Small tables with named rows and columns. After each table, cells are looked up by row and column.

tus:
	matini	zuv	muvip	kodor	serof
veni	-1048	-2802	-1577	-2538	2531
tobo	309	-6840	1596	-3	-1011
goz	-2884	2324	3103	4167	2527
lev	-2505	1609	5256	413	-866

matini of tobo is 309
muvip of lev is 5256
muvip of goz is 3103
serof of lev is -866
kodor of goz is 4167
kodor of tobo is -3
zuv of veni is -2802
muvip of tobo is 1596
muvip of veni is -1577
kodor of lev is 413
serof of veni is 2531
Which row has the largest zuv? goz

Table dud
,kofo,piru
giligal,-0.91,0.46
rap,-0.84,0.69
kep,-0.97,0.58

kep, kofo => -0.97
kep, piru => 0.58
giligal, piru => 0.46
rap, piru => 0.69
rap, kofo => -0.84
giligal, kofo => -0.91

buzekig.tsv
	dib	zir	fav	dasose	nimokar	ranik
govusur	507	445	440	819	452	458
viv	463	467	486	542	469	499
pof	523	479	501	119	474	462
lemog	488	497	472	676	451	435

govusur, dasose: 819
lemog, zir: 497
viv, dib: 463
pof, zir: 479
viv, nimokar: 469
govusur, zir: 445
govusur, nimokar: 452
govusur, ranik: 458
viv, fav: 486
pof, dib: 523
pof, ranik: 462
lemog, ranik: 435
pof, dasose: 119
pof, nimokar: 474
viv, zir: 467
govusur, dib: 507
govusur, fav: 440

fak
|  | firar | tez | ded | pemobi | pabo |
|---|---|---|---|---|---|
| nuv | -33 | -41 | -29 | -38 | -73 |
| duba | -18 | -52 | -7 | -46 | -49 |
| nul | -214 | -155 | -305 | 217 | -259 |
| fuluk | 187 | 133 | -359 | 324 | 111 |
| fike | -19 | 559 | -15 | 46 | 321 |
| zup | -4 | -37 | -31 | -43 | -52 |
| sizeku | 20 | -48 | -25 | -59 | -26 |
| vud | -146 | -446 | -20 | -54 | -641 |
| mis | -23 | -46 | -7 | -48 | -63 |
| sefege | -2 | -43 | -31 | -56 | -68 |
| pupag | -241 | -148 | -281 | 232 | -257 |
| dekep | -32 | -81 | -23 | -39 | -92 |
| fugid | -4 | 560 | -20 | 61 | 346 |

mis, tez => -46
sizeku, pabo => -26
mis, pemobi => -48
vud, firar => -146
duba, pabo => -49
fike, firar => -19
nuv, firar => -33
dekep, ded => -23
pupag, pabo => -257
nul, pemobi => 217
dekep, pabo => -92
vud, ded => -20
nuv, pabo => -73
sizeku, firar => 20
mis, ded => -7
pupag, ded => -281
zup, pabo => -52

rus:
|  | sur | gegul | niz | zegelil | vofep | pifol | samerav | tebep | nar |
|---|---|---|---|---|---|---|---|---|---|
| lis | -1259 | 26029 | 29018 | 20301 | 11075 | 30419 | -17282 | 26960 | -49929 |
| daz | 41847 | 35621 | 67204 | 64438 | -3354 | 51128 | 14574 | 40996 | -87696 |
| zek | 33560 | 8794 | 35137 | 41593 | -17747 | 19357 | 17030 | 11168 | -55827 |
| nin | 14710 | 16107 | 28535 | 29403 | -3079 | 22176 | -1266 | 16822 | -49445 |
| suked | 42586 | 21013 | 53127 | 57151 | -13649 | 34968 | 19318 | 24114 | -73969 |
| vog | -15635 | 15504 | 13957 | -516 | 9484 | 18740 | -23964 | 17215 | -34555 |
| funa | -22448 | 9647 | 5041 | -9532 | 8677 | 11315 | -27150 | 11072 | -25509 |
| muv | 27107 | 37983 | 60225 | 52417 | 5309 | 50697 | 1688 | 42374 | -80868 |
| vava | -7466 | 12819 | 15739 | 5169 | 3757 | 17092 | -16296 | 14755 | -36306 |
| gug | -18786 | -4867 | -11533 | -13694 | -1436 | -7141 | -20467 | -6349 | -9240 |

niz of muv: 60225
samerav of funa: -27150
gegul of muv: 37983
zegelil of muv: 52417
gegul of vog: 15504
nar of nin: -49445
pifol of daz: 51128

zolodev:
cols = nas, tato, ren, dufa, ragepo, lerulu, ruzun, gibivi, sakifan
gurug: [111, 190, 193, 148, 173, 175, 118, 79, 118]
bov: [91, 163, 174, 174, 178, 211, 133, 19, 112]
fom: [72, 193, 194, 148, 165, 192, 100, 52, 124]
ninik: [127, 205, 192, 136, 171, 168, 124, 86, 135]
divitok: [81, 159, 193, 161, 165, 208, 96, 41, 120]
sopeza: [168, 170, 172, 153, 168, 180, 149, 153, 166]
velabu: [113, 190, 191, 148, 155, 187, 144, 72, 132]
bod: [143, 179, 191, 156, 154, 173, 154, 124, 148]
gonor: [129, 177, 184, 172, 151, 177, 95, 112, 133]

nas of gonor = 129
gibivi of ninik = 86
lerulu of gurug = 175
gibivi of bod = 124
sakifan of bod = 148
ruzun of bod = 154
nas of velabu = 113
tato of fom = 193

libi
         rurali    mif   lozut    val    divi     kep  mulalu   gole  fisanin  tisezim
teso     -84472   3094  -88595  53840  -16700     173  -16412  22470   -17779     2902
gul      -72158  26724  -91130  45054   -2301  -20191  -14829  30480   -30621    18770
dasetog  -73622  24127  -95312  49972   -3860  -19616  -12572  26782   -28902    20556
nilomeb  -78625  21332  -87409  45470   -1146  -18802   -6798  22510   -34935    20822
kek      -78897  18580  -92737  56078  -23405  -17826  -20708  29497   -28758    23236
mogu     -74059  18189  -89305  40036    2179  -10129  -14138  26839   -25329     7347
dapif    -79902   8610  -86250  42792  -17784    1047  -25708  30393   -17904     -421
kat      -68560  20262  -84757  32985    9859     466  -18230  20784   -21605   -12829
tavu     -79831   4945  -97866  60753   -3109  -15013   -6972  26604   -20109    17894
fiz      -69873  14460  -92488  49777  -12000   -1265  -31285  40203    -8197    -6673
bepap    -72751  24836  -89650  41101  -15721  -10194  -25686  23833   -29783     9378

lozut of tavu: -97866
mulalu of teso: -16412
tisezim of fiz: -6673
divi of mogu: 2179
tisezim of gul: 18770
val of mogu: 40036
gole of gul: 30480
val of gul: 45054
kep of gul: -20191
mif of teso: 3094
kep of teso: 173
lozut of nilomeb: -87409
mulalu of nilomeb: -6798
kep of dapif: 1047
rurali of fiz: -69873
fisanin of bepap: -29783
divi of fiz: -12000
gole of bepap: 23833
lozut of dasetog: -95312

